Each named turn below is shown by a few rows before and after it. Which turns, in which order, take the first row of each later pair to the second? The first pair is answered.
fesor:
[ -6  -9   1  -6  -5 -21   2   1  -2  -3 -29   4   9 -12 -20  -6  11   5
  -8   4  18  -2   7   1   0]  ->  [ -2 -19   1   5  -7 -10   5   4  -8 -11 -29   2  11  -6 -22 -10   8  11
  -3   4  10   2  -4   7  -5]
[  6   8  -4 -11  16   8  -8   3  10  18   4  -8 -16  -1  -2   9  12 -12
   7  -1  -1  -7   0  -3   8]  ->  [  4  10  -4 -12  14   2  -7   0   9  20  -5  -6 -13  -7  -5   8  11 -12
   1   0   5  -6   7  -4   6]
[ 12 -14  -6   8  -8   5   6  15  10  -9   6  -8   9  16   7  -2   3  16
  16  -9 -20  12 -21  -4 -19]  ->  [ 12  -6  -2  -1  -3   5   1  14  16  -5  22 -11   0  16  16   3   5  11
  21 -10 -19   9 -19  -6 -13]
rek:
[  4   4 -16 -13  -9  15  -3  25   7 -19   7 -12   1   9  24  -2   0  -2
   9 -13 -22  12  -1  13  -8]  ->  [ -4   8 -18 -15 -12  18  -2  20   2 -18   7 -10  -2   7  28  -6  -8  -4
   0 -12 -21   8   3  17  -3]
[ 18 -13  -7   6 -11  15   8   9 -14 -22 -10  10   9  10  -5 -16 -11  18
   4   0 -13   1  -6  19 -11]  ->  [ -1  15 -11 -13 -22   4  -1  -8  -9  -9  -5   9   3   4   8 -17 -21   5
 -25  -3   1  -6  20  13   2]
[ -4 -11  -7   6  17  19   0   3   6  11   8 -18 -10   2 -11  -5   8  -4
  -9  -4 -14   8 -14   2  20]  ->  [ -9   1  -7  -1  13  13  -5  -2   9  18  10 -18 -12  -1  -6  -5   8  -8
 -17  -5  -8   6  -5  -4  26]
danof:
[  2  -7   8   0  15  22  -2   8  -2   0   7  -5 -17  -1  -2   0 -11  -4
   6   7 -19 -14 -14  12  -2]  ->  [ 18  10  -6 -13  14  -8  -8   9  12   0  -9   7 -11  -7  -8  14   0   4
   9   6 -10   0   6  -7 -17]
[  8  29  -5  -7 -10 -19  -8   6  23  -3   4  -6   5  -1  15   2   8   3
  -4  -4   9  12  16 -11  -9]  ->  [-18  12  13   3 -14   6  -6  -1  13   1  11 -21   6   3  22 -15  -1  -8
 -20  -5   8  -5   4  10  15]
[  2  10   1  -9 -23  -1 -11 -15   9   6  -2 -14   5  -3   1  -7  -2   2
 -24  -7   6   3   7   6   3]  ->  [  8   2   3  -2 -14  20  -5  -7  -5  -3  17 -13  -5   5   5 -10  -8   2
  -8  -2 -12   0 -10  14   4]

(2 to 4 turns a pair)
[  2   4  12   4  13 -13   0 -12  -7  18 -20   2   0 -15 -24  -1  15  -2
 -12   3  24  -6  21 -13   2]  ->  [  1 -24  23  24  21  14   7  -3 -17   9  -9  -8   1  -4 -25  -7  15   3
   4   3   7  -7  -6   3   2]
rek then danof then fesor
[  2  21   2 -10   0  -8 -23  -6   4   0   5  -5  -4   6  10   7   1  -1
  -4   1  -4   2  -5 -30   3]  ->  [-15   6  14  -2  -3   7 -19 -11  -5   4   2 -15  -2   6  10  -4  -7  -5
 -17   1  -2  -8 -11 -17  17]
fesor then danof
[  5 -14  10   3  -2 -24   6   3  -1   6 -29   0  19 -12  -4   9  14  -2
   4 -12   7   4  -1  -9 -15]  ->  [-11  17   5 -17  -5 -14   6 -14 -13  11   1   1  -5 -13  20  -2 -12 -20
 -22 -11   2  -8  13  -3   8]
rek then rek then danof then rek
[ -4 -17  -5  21 -25  15   4  -2 -10  -6 -23  -4  15   8   4 -21  -9   8
 -13  -8  -7  -1 -16  13  -5]  ->  [-10   4 -11  10 -32   1  -6  -8   4   2 -24  -4  17   6  13 -16 -10   3
 -27 -14   3   0   2   5  -2]
rek then fesor
[ -4 -21  11  10  -3   9   4  -2  -5  -3 -13  -3  13   3  -8 -10  -1   2
  -1  -3   4   3 -10   9   3]  ->  [ 10   0  -2  -4  -1 -14  -4   1   9   1 -17   3  12   0  -6   5  10   6
   6  -6   9  15   6  -9  -8]
danof then fesor then danof
[ -3  19  -8 -15   2  -5 -12   2  13   2  16   3  -5   2  12  12   3  -2
   4  -3   3   1   6  -9   0]  ->  [  1  -7  -1   1   8  14  -3  14   3  -7  16  -1  -2   6   3   7   6   3
  20   1 -10  -2 -17   3  -5]
rek then danof then danof then danof
[ -3   2 -11 -11   4 -17   0 -15   7  -5 -22   5  16   1 -10   5  13   7
   5   2   4   9   9  -7  -7]  ->  [-12 -16   2   3   6  17   6 -12  -8 -10   1  -8   8  14  -1  -9   2   2
   7   2 -14  -3 -16  14   5]
fesor then danof then rek then danof
[  8  -2  -9  -2 -26 -11   5   3   7   4 -34 -13  22   3   1  -2 -11  13
 -11 -17   9  14  -1   0  -4]  ->  [  6  -7  -8   1 -28  -2   8   1  -1   0 -35 -11  23   4   2  -6 -17  13
 -13 -17   5  11  -4   6  -3]
rek then rek
[ 12   5 -22  -4  -2  -2   9  -2 -20 -11 -18  18  -2  -2 -10  -6 -13   8
  -2   9  -3  11   2   0 -10]  ->  [-10  -6  -7   6  -9  11   7  -8 -22  -5 -16   2   3   0  -3 -18 -18   1
 -17   3   2  -2  -3  12   5]
fesor then danof then danof
[ 14   9  -6  -6   3 -15 -14  -3  21  10   4 -10   2   0   1  13  14   3
  18   0   0   7   0 -18 -10]  ->  [ -1  -9   9   6   4  17  -8  -3   7   6  23 -21  -3   8   8  -1   4  -2
  17   2 -13  -6 -19   3   8]
danof then danof
[ -6 -14  -8  15 -16  11  11  -2 -15  -6 -32   1  22  -1  -5 -19 -16   7
 -22  -4   2   4  -5  12  -6]  ->  [ 27  10 -29   3  -6  -5   4  11   0 -13 -17  10  12   1   1   1  -6  15
   8  -6  -7  19  -3  -9 -28]
danof then fesor then danof then fesor
[  7  -1   5 -10  18  -5   0  -3   0   4  12   1 -13  -1   3   6   0   1
   9   6  -2   2   1  -1   5]  ->  [  7   0   2  -9  11 -17   3  -5   1   6  -9   7  -3  -6  -5   5   1   4
  -1   6   7   4  10  -6  -1]
rek then danof then fesor
[  7   9  -2 -10  -5 -13   2 -10   1  15 -10   6   5  -2  -2   6   9   2
   4  -6   6  -3   6  -3 -17]  ->  [  2  17  -3 -15  -6  -9   2 -15   0  16   0   3   0  -3   6   3   2  -2
  -7  -6   4  -4   8  -4  -9]
rek then fesor then rek then rek
[  3  -4  16 -12  13 -12 -11  14  18   8   7  -8   0   0  -2  29  18  -8
  15  -2   4  -2 -10  -8  -3]  ->  [-16 -13  28  -6   7  -5 -10   7  16  16   1 -15   3  -1  -3  20  12 -14
  -4  -2  11 -11 -12   1  10]
fesor then danof
[ 11   2 -10  10   8  15   1  19 -25 -17  -6  -3   8   2  -5 -10   3   7
   7  24  -6  -9  -9   4  -3]  ->  [ 16  18 -20   2   3  -9 -10  17  -9 -10 -17  -2  14  -2  -5   0  11   8
   5  19   6   0   9 -10 -11]
fesor then danof then fesor
[-11 -11  -1   4 -10   4   4  -7  -5   2 -16  -4  13   1  -3  -5  -4   1
 -15   0   7   0   0   6   0]  ->  [  0 -12   0   7  -7  -7  -1   2   6   1 -16  -6  18   2  -6   4   9   5
   0  -1  10   6  -1   0  -9]
rek then rek
[ -5   4   2 -11  16  21  -1  -6  -9  -2  41  -4 -26   4   9  -6 -18 -11
  10   3 -12 -11  -4   8  20]  ->  [ -9  22  -2 -25  11 -11 -11 -16   5  13  22   3 -23  -7   2   5 -11 -14
  -5   2  11 -10  25  -8  20]
fesor then danof then danof
[  4  -7  18  -5  23  -3  -2   3   8   9  21  -2 -15  -5  -7  16  13  -6
  22   7  -7  -6 -10  -7   6]  ->  [-16 -11  26  -3  13  -5  -7  -5  12  19  11 -11  -6  -8  -7   9  11 -11
   1   4   8 -12  -1  -4  15]
danof then danof
[-13 -18   6  -5 -12 -13   9  -1   8   6 -24   1  -1 -26 -13 -11  15  12
 -28  19   8   4   6 -11   0]  ->  [-13 -17   2  -2 -19  -9   8  -3   5   5 -25   0   3 -23  -8 -16  10  14
 -32  17   6   5   5  -8   0]
fesor then rek
[ 24   3  -9   8  -4   7   9   3  -2  -5 -15  16   0  -4 -13   1  -2  13
   2  -8   4   5   7   3  -3]  ->  [  6   8  -6   8 -14   6   3  -5   4   4 -16   7   5  -3  -5  -4  -7   6
 -17 -12  13  -3  15   5  10]
danof then fesor then rek
[  0  -9  12   8 -21  -3 -11  24  28 -16   7 -33   9  11  -2  -4  14  -2
  19  -5  -9  -3 -20  -2   0]  ->  [  7   2   7   2 -21 -14 -14  24  35 -12   7 -27   8   8  -2   3  20  -1
  23  -4  -5   1 -12 -11  -6]
danof then fesor
[  6  -9  -7   8  10  -6   4  -2 -17   0 -15  12  -6   6 -14  -2  13   7
   2  11   3   5   5  -7   6]  ->  [  8 -12  -7  11  12   4   6   3 -19  -4  -3   8 -11  11  -8  -3  12   7
  11  10  -5   5  -6  -3   6]
fesor then fesor
[-14 -19  28   5   9  -3   2 -10  -8   9 -15   1   7 -12 -20  -8   3  -8
 -12   8  13 -14   5   2  11]  ->  [ 24 -11   6   5  20  -2   5  10  -8 -12  -3  12   0  -2 -17   5  10   6
  25  10  -9   5  -7  -8 -15]
fesor then fesor then fesor then danof
[-16 -22   8  -2   6  13  14  -2   7  -7 -15  -2  16 -12 -20  -7  -1   2
 -12  11   5   8   1  -7  -9]  ->  [ -8 -23   6   1  15  25  17   3   1 -13   7  -4   6  -4 -14  -6  -2   3
   6  12 -11   9 -12  -6 -10]
danof then fesor
[ 18  -3  -7   6  -2  23   5   9 -19  -9  16  -5  -8  12   8   3  -1  13
  14  -4 -20  -2 -12   9 -14]  ->  [  2  15   0  -2  -7  19  -7  -1  -6   6  32 -19 -14   9  24   4  -3  -1
  -2  -9 -11 -12   1   7   2]
rek then rek then danof then danof
[ 25  31  -5 -15  12 -14  -2   2  -2 -12  31   5 -19  -3  22   6  -7  -6
   2   2 -20   2   1  -2  -7]  ->  [  2  26  -1 -14  -7 -33  -6 -11   7   3 -15   5   8 -14  10  -1  -6  -6
 -34  -4   9   1  25  -3  -4]
danof then fesor
[ 21   9 -27  -4  -8  18   7   1 -14 -14  21  -1   0  23  25   5 -20   1
  15   6 -34  24 -10   1 -10]  ->  [ 13  19 -33  -7 -26 -16   1  -9   6  -2 -23   3  25  13  15   7 -12   5
  -9  -2  -4  32  20 -12 -18]
danof then fesor
[  1  -1   6   3   5 -19 -12   0   5   5 -16   6  -1   0  -8   9  12  -3
   2  -3  20  -2  17 -10  -2]  ->  [-12 -11  15   9   7  15  -3  -5 -18  -1   6   1 -13   8   1  -7  -6 -10
  -3   1   5 -15  -1   9  15]
rek then rek then rek then danof
[  9  -9  -9  20 -14  -6   9   3   1 -24 -21  -1  27  17  -3  -6 -14   0
 -11   1  -2  16  11   2  -5]  ->  [  4   1 -14  16 -15   3   8  -2  -6 -25  -6  -1  17  19  10 -10 -25  -6
 -18   1  -7  10  13   6   4]
danof then danof then rek then fesor
